In the data rows, zero lies at 4.5, halfway between 4 and 5.
Some points, each followed by its number:
9,7,6,5,6,5,6,6,4,4 0
8,9,9,8,5,6,9,9,9,8 1
4,8,4,7,9,9,7,5,4,7 2
5,4,6,7,5,7,6,5,4,4 3
4,5,4,4,4,4,4,4,4,4 4
9,9,6,8,4,9,9,9,4,9 5
4,4,4,4,6,4,4,4,4,4 6
4,4,4,4,4,4,4,4,4,4 7
4,6,4,8,9,8,6,7,7,5 8
4,4,4,4,4,4,4,4,6,6 9
6,5,6,6,7,7,6,7,8,5 10
5,7,4,7,5,7,5,6,4,6 11
4,4,4,4,4,4,4,4,4,4 12
4,7,4,7,7,8,4,4,6,5 13
6,5,5,5,6,4,5,7,9,5 14
9,9,8,5,5,9,9,9,4,9 15
4,5,4,4,5,4,4,5,4,4 16
6,7,5,8,9,9,6,5,4,5 17
6,5,9,9,8,5,6,4,5,6 18
4,4,4,4,4,4,4,4,4,4 19
4,4,4,4,4,4,4,4,4,4 20
4,4,7,4,4,5,4,4,5,4 21
4,4,4,4,4,4,4,5,4,4 22
6,6,4,5,4,7,6,4,5,4 23
4,5,8,9,8,8,5,4,6,5 24
5,5,4,6,5,5,4,5,6,4 25
4,4,9,6,9,5,7,4,8,4 26
4,6,4,6,6,4,5,5,5,4 27
4,4,4,4,4,4,5,4,4,4 28
4,4,6,5,4,4,4,4,6,4 29
5,8,4,7,8,8,7,7,4,7 30
4,4,4,4,4,4,4,4,6,5 31
6,9,4,4,4,6,7,9,5,5 32
5,4,4,4,4,4,6,6,9,4 33
4,4,4,4,7,4,4,5,5,4 34
5,9,4,6,5,6,6,8,6,6 35
4,4,4,4,4,4,4,4,4,7 36
6,6,5,5,6,6,5,7,7,4 37
6,5,5,6,9,5,5,7,4,5 38
5,4,7,4,4,4,4,4,4,4 39
9,8,5,7,5,7,7,7,5,6 40
4,4,4,5,5,5,4,4,5,4 41
7,5,4,5,4,4,6,4,6,4 42
4,4,4,5,4,4,4,4,5,4 43
4,4,4,4,4,4,4,4,6,4 44
5,4,6,4,7,6,4,4,6,4 45
4,4,5,4,4,4,4,6,4,4 46
4,5,5,4,4,4,4,4,4,4 47
4,6,5,9,6,9,6,9,4,4 48
4,6,4,4,4,4,4,6,4,4 49
4,7,4,5,6,6,7,6,4,9 50
5,5,4,4,6,6,5,4,4,5 51
4,4,4,4,6,6,4,4,4,4 52
5,6,6,4,4,4,5,6,4,4 53
4,4,5,4,6,4,4,5,4,5 54
8,9,7,5,4,5,9,7,8,7 55
4,7,4,9,6,9,7,6,4,5 56
4,4,4,4,4,5,6,5,5,4 57
7,7,5,7,6,7,6,6,4,6 58
5,4,5,5,6,4,4,6,4,4 59
4,4,4,4,4,5,4,4,4,4 60
4,4,6,8,8,6,4,4,9,6 61
4,4,6,6,6,4,5,4,8,4 62
6,4,4,4,4,4,6,6,6,6 63
4,4,4,4,4,4,4,4,4,4 64
4,4,5,6,4,4,4,4,4,4 65
6,4,8,6,6,4,4,4,4,4 66
9,7,5,4,4,5,9,9,7,6 67
9,4,7,4,7,4,5,5,7,9 68
4,4,4,4,6,5,4,5,6,4 69
4,5,4,5,4,4,5,4,6,5 70
4,5,7,7,6,8,7,4,5,4 71
4,4,4,4,4,4,4,4,5,4 72
4,4,5,7,7,7,4,4,4,7 73
4,6,4,6,6,4,5,4,7,4 74
4,4,5,5,4,4,4,5,4,4 75
9,8,6,9,6,8,9,7,7,9 76
4,4,4,4,4,4,4,4,5,6 77
4,4,4,4,4,4,4,4,4,6 78
4,4,8,4,4,4,4,4,4,5 79
4,4,4,4,4,4,5,4,4,5 80
4,4,4,5,8,5,4,4,4,5 81
4,4,9,7,7,6,7,4,8,4 82
6,4,4,4,4,4,4,4,4,4 83
4,6,4,5,4,4,4,4,4,4 84
5,6,4,6,6,8,9,7,4,9 85
5,4,7,6,6,5,5,4,4,4 86
5,4,4,4,4,4,4,6,6,5 87
8,5,5,5,4,5,7,8,4,8 88
4,6,4,6,8,7,6,4,6,8 89
4,4,5,5,6,4,4,4,4,4 90
6,5,4,4,7,6,4,4,7,5 91
4,5,4,4,4,4,4,4,6,4 92
4,5,7,8,5,5,4,4,6,4 93
7,5,7,6,4,4,6,4,5,7 94
5,6,4,7,7,7,7,6,8,4 95
5,4,6,7,5,7,5,4,5,6 96
8,8,7,5,4,7,9,8,7,8 97
4,5,4,5,6,4,5,4,4,4 98
4,4,4,4,4,4,4,4,4,4 99
4,4,6,4,7,5,4,4,5,4 100
5,4,4,4,4,4,4,5,4,5 101
5,6,5,6,5,4,6,5,7,7 102
4,4,4,4,4,4,4,4,4,4 103
5,4,4,4,4,4,7,5,8,4 104
5,7,7,9,6,6,5,5,5,4 105
4,5,4,5,5,5,4,5,7,4 106
7,8,7,5,5,9,7,7,5,5 107
4,4,4,4,4,4,4,4,5,4 108
4,4,7,4,4,4,4,4,6,4 109
6,7,4,4,4,5,7,4,6,5 110
4,7,5,6,9,8,5,6,4,6 111
4,4,4,4,4,4,4,4,4,4 112
4,4,7,5,9,4,5,4,6,5 113
6,6,7,4,5,5,4,6,6,4 114
4,4,5,4,4,4,6,7,5,4 115
5,4,5,7,7,5,4,4,5,5 116
9,4,8,4,7,4,4,4,5,9 117
4,4,4,4,4,6,5,4,4,4 118
5,7,9,9,6,5,8,4,9,4 119
5,6,4,5,4,4,6,4,5,4 120
4,6,4,4,4,4,4,4,4,4 121
7,7,6,4,6,4,9,7,9,9 122
5,4,9,5,7,4,4,4,8,6 123
5,4,6,4,6,4,4,4,4,4 124
6,4,9,4,6,5,4,6,9,5 125
9,4,9,5,8,4,5,6,4,9 126
4,4,4,4,4,5,4,4,4,4 127
4,5,8,8,6,5,6,4,5,4 128
5,4,6,8,7,5,4,4,5,4 129
5,4,7,4,4,4,4,4,4,5 130
6,9,4,4,4,5,6,6,7,4 131
4,4,4,6,6,6,4,7,5,4 132
6,6,5,6,6,5,6,8,6,6 133
4,5,4,4,4,4,7,4,6,5 134
4,7,4,6,5,5,5,4,6,4 135
4,5,6,6,5,6,4,4,5,4 136
5,5,4,4,7,7,6,7,6,4 137
4,4,6,7,9,4,4,4,5,5 138
4,5,5,6,4,6,5,6,4,4 139
4,4,5,5,7,5,4,6,6,4 140
4,6,5,4,4,5,4,4,4,4 141
4,7,7,5,6,5,5,4,4,4 142
4,4,5,4,4,4,4,4,5,4 143
4,4,4,4,4,4,4,5,4,5 144
5,4,7,4,6,4,6,5,4,9 145
4,5,4,4,5,5,4,5,4,7 146
4,4,6,4,8,4,4,4,7,6 147
4,4,9,7,5,5,4,6,4,4 148
7,4,4,8,5,8,4,5,4,5 149
4,4,5,4,4,4,4,4,4,4 150
6,4,5,4,5,4,5,5,7,5 151
9,9,8,9,5,9,9,9,7,9 152
4,4,4,5,6,4,4,4,4,4 153
9,4,7,4,6,4,4,6,6,9 154
5,5,4,4,4,4,5,4,6,4 155
4,4,5,4,7,4,4,4,4,4 156
4,6,4,8,8,7,6,4,4,4 157
4,6,4,4,5,4,4,4,5,4 158
4,5,6,4,7,4,4,5,6,4 159
4,4,6,8,7,6,4,4,4,4 160
4,5,4,4,7,6,4,6,4,4 161
4,5,4,7,6,7,6,4,4,4 162
5,6,6,5,4,4,5,6,5,4 163
6,7,8,6,4,8,8,6,8,4 164
4,4,4,4,4,4,5,4,7,6 165
5,5,6,5,4,4,6,6,4,5 166
6,6,7,6,4,5,6,7,5,6 167
5,8,6,9,6,8,5,9,4,4 168
4,4,4,4,4,4,7,7,5,7 169
5,4,4,4,5,4,4,4,5,4 170
4,6,4,4,4,4,5,4,5,5 171
6,6,4,7,5,6,8,7,7,7 172
4,5,4,5,4,4,5,4,5,4 173
4,5,4,6,4,5,5,4,6,4 174
4,5,5,6,6,4,4,6,5,4 175
5,6,4,4,4,6,5,6,5,4 176
4,4,4,5,6,5,4,4,6,4 177
4,4,4,5,4,5,5,5,6,4 178
6,4,7,5,6,4,7,5,6,7 179
7,7,4,4,4,6,9,8,5,9 180
4,4,4,4,4,4,4,4,7,4 181
9,4,7,4,7,4,5,5,5,9 182
5,4,4,7,8,4,5,4,8,6 183
5,6,4,6,4,7,7,6,4,4 184
4,4,4,5,4,5,4,4,4,4 185
Which point above is nearest to each new point by angle? Its number follows each.
4,4,5,4,4,4,4,4,4,9 -> 36
4,4,6,5,4,4,4,5,4,4 -> 75
4,4,4,4,4,4,5,6,7,4 -> 33
5,4,4,5,6,5,4,5,5,4 -> 140
4,4,4,4,4,4,4,4,4,5 -> 78
9,5,6,5,4,5,5,5,5,4 -> 0
9,4,5,4,4,4,4,6,5,9 -> 154
6,5,5,4,4,4,5,4,7,6 -> 151
5,4,5,6,5,5,6,4,9,4 -> 62
4,4,4,4,4,4,4,4,4,6 -> 78
4,5,5,4,4,5,4,5,7,4 -> 106
4,4,4,4,4,4,4,5,4,4 -> 22
4,5,6,5,5,5,6,4,4,6 -> 145
4,4,7,7,7,6,6,4,7,4 -> 82
6,4,9,4,8,4,4,5,9,9 -> 123
5,4,4,7,8,6,4,4,5,4 -> 116
4,6,4,4,4,4,5,4,6,5 -> 171
4,4,4,5,4,4,4,4,4,9 -> 36
9,9,6,6,4,6,7,8,4,5 -> 40
4,4,4,4,4,4,4,4,7,4 -> 181
4,4,5,6,6,4,4,6,5,4 -> 175
5,4,9,9,5,9,6,8,4,6 -> 3
4,5,4,4,4,4,5,7,5,4 -> 115
6,4,5,4,4,5,4,4,6,4 -> 151
4,4,4,4,4,4,4,4,7,4 -> 181
4,4,4,4,6,4,4,4,4,5 -> 6
4,4,5,5,5,4,4,4,4,8 -> 36
4,7,4,4,4,4,5,5,7,4 -> 131
8,5,4,9,4,9,4,5,4,6 -> 149
4,5,4,4,4,4,4,4,4,4 -> 4
4,4,4,4,4,4,4,4,4,5 -> 78
6,4,9,7,4,5,6,4,4,7 -> 94
9,9,4,8,5,9,9,9,4,9 -> 5
6,6,4,7,7,6,6,6,7,4 -> 95
4,4,5,4,4,4,4,4,4,4 -> 150
4,4,4,5,6,4,4,4,4,4 -> 153
4,5,4,4,4,4,4,4,4,4 -> 4
9,7,5,4,4,4,5,8,7,4 -> 67
6,6,4,4,6,6,4,5,6,4 -> 91
4,4,4,4,4,4,4,4,7,7 -> 9
4,6,4,5,6,4,4,4,4,4 -> 98
4,5,5,4,6,5,5,4,5,4 -> 100
4,4,4,6,4,4,4,4,4,4 -> 65
6,6,5,4,4,4,7,6,5,4 -> 67
4,4,6,4,4,5,4,4,4,4 -> 21
4,5,4,4,4,4,4,4,4,4 -> 4
7,7,4,5,5,6,6,6,5,6 -> 40
4,7,5,4,6,6,5,4,5,4 -> 142
4,8,4,7,7,7,7,5,7,4 -> 95
4,4,6,6,6,6,4,4,4,4 -> 160
4,7,5,7,5,6,6,5,5,5 -> 56
4,4,4,4,5,4,4,4,4,4 -> 6
4,4,6,4,7,5,5,5,4,4 -> 100
4,4,4,6,4,5,4,4,4,5 -> 185
4,4,4,4,4,4,4,4,6,5 -> 31
4,4,4,4,4,4,4,5,4,4 -> 22
4,4,4,4,5,4,4,4,4,4 -> 6
4,4,5,6,5,4,4,4,4,4 -> 65
7,6,4,4,4,4,7,7,7,6 -> 67
5,8,5,5,5,6,6,6,7,4 -> 131
4,4,4,4,6,4,4,4,4,5 -> 6
4,4,4,5,4,4,4,4,7,4 -> 181
5,4,4,4,4,4,4,4,4,4 -> 83
4,4,5,4,4,4,4,5,4,4 -> 46
4,4,4,4,4,4,4,4,7,4 -> 181
4,4,4,5,4,5,4,4,4,4 -> 185
6,6,4,5,4,6,9,7,5,9 -> 180
4,4,4,4,4,4,4,4,7,4 -> 181
4,5,4,4,4,4,4,4,4,4 -> 4
4,4,4,5,4,4,4,4,5,4 -> 43
5,4,4,5,4,4,4,4,5,4 -> 43
5,4,6,7,7,6,4,7,5,4 -> 132
6,4,4,8,7,4,4,4,5,5 -> 116
4,4,4,4,7,4,4,4,5,4 -> 34
5,8,4,5,4,5,6,5,5,4 -> 131
4,4,7,4,4,4,4,4,6,4 -> 109
7,4,4,4,4,4,7,5,5,6 -> 63
7,4,6,6,4,7,9,9,4,9 -> 88
4,5,4,4,4,4,6,4,4,4 -> 28
4,8,9,9,6,9,6,8,4,5 -> 168
4,4,4,6,4,4,4,4,6,4 -> 43
7,4,9,6,6,4,4,4,8,6 -> 123
4,4,6,4,5,4,4,4,6,4 -> 109
5,6,7,4,4,5,5,7,4,4 -> 53
5,6,5,4,4,4,6,6,4,6 -> 180
4,4,4,4,4,4,4,5,4,4 -> 22
4,5,4,5,6,4,5,4,8,4 -> 74
9,7,6,5,6,4,5,4,5,4 -> 0
5,6,5,7,5,6,5,7,4,5 -> 168
4,4,5,5,5,4,4,4,4,5 -> 90
4,4,4,5,4,4,4,5,4,5 -> 144
4,6,7,7,5,5,4,4,6,5 -> 93
5,5,9,4,6,6,6,6,4,9 -> 145
4,4,4,4,6,4,4,4,4,4 -> 6
9,9,9,6,6,9,9,9,4,9 -> 15
4,5,6,7,4,5,4,5,6,4 -> 93
5,7,5,4,5,6,5,8,4,4 -> 32
9,5,8,5,4,5,6,5,5,4 -> 0
4,4,4,4,4,4,4,4,4,5 -> 78
4,4,4,4,4,4,4,4,4,5 -> 78
